In the rows, zero is written as 128.
First come named turns, each shown by rows before and after it. For each pair of rows after them, which turns, in which order, take the first row to the second? The first pair is done for you.
J168 (before => after):
[139, 110, 121, 132, 132,  91, 132, 128, 134, 126, 105, 111, 127, 133, 138,
 128, 148, 148, 115, 134, 112, 140, 119, 144, 144, 128, 122, 139, 146, 103,
 122, 112, 149, 130, 117, 104, 124, 122, 121, 133, 122] => [137, 109, 120, 131, 131,  95, 130, 120, 131, 122, 104, 113, 132, 130, 125,
 130, 151, 145, 122, 134, 115, 132, 110, 145, 141, 122, 129, 133, 149,  96,
 117, 120, 142, 131, 120, 103, 123, 118, 111, 128, 116]
[126,  93, 148, 139, 141, 110, 143, 131, 116, 125, 135, 100, 136, 121, 108,
 120, 125, 117, 101,  97, 123, 136, 152, 107, 116, 115, 110, 153, 134, 117,
 110, 133, 121, 121, 167, 143, 133, 127, 133, 123, 118] => [124,  93, 148, 136, 141, 112, 142, 126, 114, 123, 135, 100, 139, 118, 102,
 122, 126, 116, 106,  98, 124, 132, 148, 107, 113, 112, 113, 150, 135, 115,
 108, 138, 117, 123, 168, 143, 132, 124, 126, 120, 115]
[110, 125, 136, 128, 125, 140, 150, 123, 159, 126, 123, 120, 148, 128, 146,
 149, 119, 139, 131, 134, 119, 130, 109, 130, 111, 113, 134, 159, 121, 163,
 158, 127, 125, 120, 124, 143, 135, 120, 152, 152, 122] => [111, 121, 137, 133, 126, 131, 151, 128, 162, 126, 120, 121, 148, 125, 144,
 149, 117, 141, 121, 135, 116, 133, 109, 133, 114, 116, 132, 157, 123, 158,
 157, 123, 127, 121, 124, 144, 139, 123, 155, 158, 124]
J821 (before => after):
[111, 125, 143, 152, 104, 169, 119, 154, 151, 134, 122, 131, 127, 136, 128,
 124, 150, 169, 128, 148, 135, 133,  91, 117, 139, 132,  94, 124, 110, 105,
 137, 107, 137, 133, 126, 145, 136, 140, 164, 139, 126] => [108, 131, 140, 145, 107, 160, 121, 161, 152, 127, 125, 146, 126, 128, 126,
 120, 144, 168, 117, 150, 133, 136, 101, 125, 136, 135,  94, 112, 111, 101,
 139, 102, 128, 145, 124, 144, 139, 142, 166, 144, 128]
[135, 107, 127, 134, 135, 116, 138, 126, 128, 131, 138, 119, 125, 133, 130,
 127, 163, 128, 121, 117, 123, 139, 113, 148, 144, 150, 155, 144, 120, 116,
 120, 105, 129, 140, 113, 125, 130, 142, 114, 123, 125] => [136, 106, 127, 136, 134, 119, 136, 125, 130, 132, 137, 118, 126, 132, 127,
 127, 163, 129, 123, 118, 123, 138, 109, 149, 145, 149, 156, 145, 118, 114,
 119, 107, 130, 137, 113, 124, 131, 140, 113, 123, 124]
[117, 125, 124, 125, 133, 103, 135, 123, 107, 124, 113, 124, 124, 119, 118,
 123, 133, 118, 105, 121, 134, 133, 131, 126, 133, 113, 146, 118, 139, 111,
 127, 134, 123, 142, 133, 131, 119, 123, 112, 120, 132] => [118, 125, 127, 125, 136, 105, 137, 122, 105, 127, 113, 117, 122, 124, 125,
 125, 139, 118, 110, 118, 136, 133, 131, 120, 134, 113, 146, 123, 141, 116,
 127, 134, 128, 139, 132, 132, 116, 124, 112, 115, 131]
[142, 147, 127,  88, 103, 124, 101, 120, 146,  99, 170, 134, 126, 121, 112,
 124, 126, 140, 130, 110, 164, 128, 145, 128, 136, 114, 133, 127, 126, 144,
 118, 171, 132, 146, 140, 144, 121, 118, 114, 148,  87] => [142, 148, 126,  86, 105, 123, 102, 119, 146,  98, 170, 132, 125, 124, 116,
 124, 129, 139, 131, 110, 165, 128, 149, 126, 136, 114, 132, 128, 127, 148,
 117, 169, 133, 146, 140, 143, 118, 119, 114, 145,  88]
J119 (before => after):
[117, 168, 164,  94, 133, 162, 128,  99, 121, 142, 167, 125, 112, 155, 118,
 130, 154, 121, 174,  98, 125, 107, 139, 128, 127, 102, 160, 130, 141, 155,
 120, 156, 121, 112, 132, 147, 101, 125, 114,  64, 119] => [121, 173, 146, 157, 136, 141, 101, 124, 154, 142, 105, 127, 119, 149, 100,
 129, 149, 131, 145, 151,  83, 125, 101, 167, 185, 122, 168,  93, 152, 133,
 124, 115, 139, 125,  86, 126, 135, 134,  98, 120, 144]
[135, 150, 138, 142,  74, 164, 122, 115, 164, 121, 143, 135, 139, 156, 116,
 139, 106, 141, 145, 103, 145, 113, 102, 135,  99, 142, 117, 120, 113, 116,
 115, 138, 117, 117, 168, 127, 159, 118, 145, 133, 136] => [136, 152, 134, 156,  76, 157, 117, 125, 173, 123, 129, 135, 139, 154, 116,
 138, 103, 145, 136, 116, 133, 120,  96, 145, 114, 147, 116, 113, 115, 113,
 117, 125, 124, 120, 157, 123, 167, 123, 144, 147, 143]
[150,  83, 138, 176, 118, 162, 130, 115, 150, 125, 163, 110, 156, 109, 105,
 135, 111, 152, 122, 125, 113, 147, 115, 138, 120, 122, 120, 168, 111, 113,
 137, 136, 102,  99, 157, 140, 136, 128, 139, 142, 130] => [149,  84, 137, 179, 118, 161, 128, 115, 152, 126, 160, 110, 155, 108, 103,
 135, 111, 151, 122, 128, 112, 148, 113, 140, 122, 122, 122, 164, 110, 111,
 137, 134, 102,  99, 155, 139, 137, 127, 136, 146, 131]
[131, 137, 126, 134, 123, 124,  82, 122, 135, 108, 117,  94, 119, 154, 119,
 145, 149, 130, 148, 153, 108, 137, 102, 116, 136, 122, 137, 131, 139, 140,
 136, 128, 142, 121, 138, 128, 139, 109, 103, 126, 144] => [133, 138, 132, 126, 122, 122,  92, 135, 137, 115, 133,  93, 109, 162, 146,
 141, 142, 137, 136, 141, 111, 149, 129, 107, 131, 131, 120, 148, 130, 156,
 143, 118, 153, 117, 142, 133, 135, 118, 128, 125, 155]
Then:
Between the rows of a pair lie two turns.
[141, 125, 141, 128, 120, 105, 141, 151, 126, 129, 139, 142, 119, 109, 131,
 115, 108, 158,  98, 109, 124, 143, 144, 139, 111, 140, 119, 135, 126, 118,
 140, 122, 126, 117, 147, 159, 119, 137, 170, 125, 135] => [143, 122, 146, 131, 125, 114, 144, 141, 122, 138, 138, 117, 116, 125, 147,
 119, 122, 157, 112, 102, 130, 139, 142, 123, 114, 139, 120, 153, 129, 132,
 138, 123, 142, 104, 147, 162, 109, 137, 168, 115, 134]  J821, J821
[123, 127, 134, 134, 130, 129, 146, 132, 145, 127, 127, 126, 130, 148, 151,
 146, 120, 139, 135, 119, 110, 128, 129, 149, 138, 118, 130,  95, 157, 149,
 137, 105, 126, 117,  93, 121, 138, 157, 145, 144, 128] => [119, 126, 132, 129, 130, 136, 142, 113, 139, 122, 123, 128, 138, 144, 129,
 151, 126, 131, 152, 120, 114, 113, 111, 150, 131, 107, 145,  87, 163, 139,
 129, 122, 111, 119,  99, 120, 134, 145, 126, 134, 114]  J119, J119
[152, 148, 132, 104, 151,  96, 131, 166, 128, 119, 127, 186, 150, 122, 145,
 140, 126, 126, 108, 154, 125, 145, 159, 145, 120, 161, 100, 102, 170, 125,
 142,  85, 142, 144, 127, 114, 147, 168, 118, 160, 127] => [149, 141, 142,  74, 150, 100, 145, 153, 112, 116, 156, 190, 151, 118, 146,
 141, 126, 121, 116, 128, 145, 135, 175, 129,  89, 151,  99, 115, 168, 124,
 139, 109, 128, 140, 153, 125, 133, 162, 124, 134, 113]  J168, J119
[124, 138, 113, 124, 136, 118, 103, 125, 133, 116, 115, 130, 120, 142, 142,
 125, 115, 121, 108, 135, 115, 137, 143, 152, 134, 131, 123, 131, 116, 134,
 138, 106, 130, 130, 121, 121, 138, 160, 123, 151, 152] => [128, 134, 117, 129, 137, 128, 104, 115, 133, 122, 112, 110, 118, 155, 151,
 129, 126, 121, 121, 130, 120, 133, 135, 140, 137, 128, 124, 148, 118, 143,
 135, 111, 142, 116, 121, 122, 132, 159, 121, 143, 149]  J821, J821
[139, 151, 115, 141, 124, 152, 108, 136, 129, 123, 122, 123, 122, 150, 152,
 127, 132, 127, 158, 150, 111, 128, 117, 121, 142, 140, 134, 125, 123, 148,
 136, 116, 157, 121, 101, 112, 133, 112, 136, 135, 144] => [138, 144, 127, 112, 124, 153, 124, 126, 112, 123, 154, 123, 120, 149, 158,
 127, 133, 124, 164, 121, 132, 121, 140, 104, 113, 131, 130, 143, 121, 152,
 132, 136, 148, 114, 128, 125, 119, 108, 149, 108, 134]  J168, J119
[137, 131, 118,  99, 162,  88, 149, 146, 121, 133, 148, 136, 118, 127, 159,
 123, 150, 145, 112, 107, 146, 124, 188, 138, 124, 154, 107, 127, 135, 144,
 126, 119, 132, 149, 149, 133, 129, 151, 143, 125, 135] => [135, 118, 119, 109, 161,  68, 147, 142, 123, 127, 135, 142, 131, 107, 123,
 123, 148, 141,  98, 113, 141, 114, 169, 152, 122, 147, 122, 107, 149, 109,
 114, 129, 118, 157, 156, 131, 140, 145, 125, 130, 127]  J168, J168
[110, 153, 130, 106, 126, 125, 131, 160, 139, 114, 152, 163, 117, 110, 156,
 119, 102, 142, 106, 125, 130, 143, 153, 129, 116, 147, 109, 134, 112, 128,
 134, 106, 110, 154, 126, 123, 119, 144, 154, 146, 140] => [100, 154, 128,  82, 135, 135, 133, 123, 117, 105, 157, 157, 124, 112, 135,
 128, 122, 120, 139, 116, 149, 115, 138, 117,  97, 124, 136, 130, 129, 123,
 116, 136,  89, 157, 138, 123, 102, 126, 121, 114, 116]  J119, J821
[101, 156, 138, 113, 170, 155, 111,  98, 110, 122,  85, 102, 116, 139, 158,
 132, 137, 110, 186, 128, 127, 141, 106, 101, 145, 122, 145, 134, 141, 175,
 143, 127, 140, 126, 149, 113, 118, 114, 134, 107, 141] => [109, 152, 135, 143, 159, 157,  96, 104, 127, 122,  63, 107, 125, 129, 136,
 131, 127, 121, 181, 147, 110, 145,  79, 119, 161, 126, 144, 120, 135, 158,
 146, 122, 142, 122, 137, 106, 137, 112, 131, 130, 144]  J119, J821
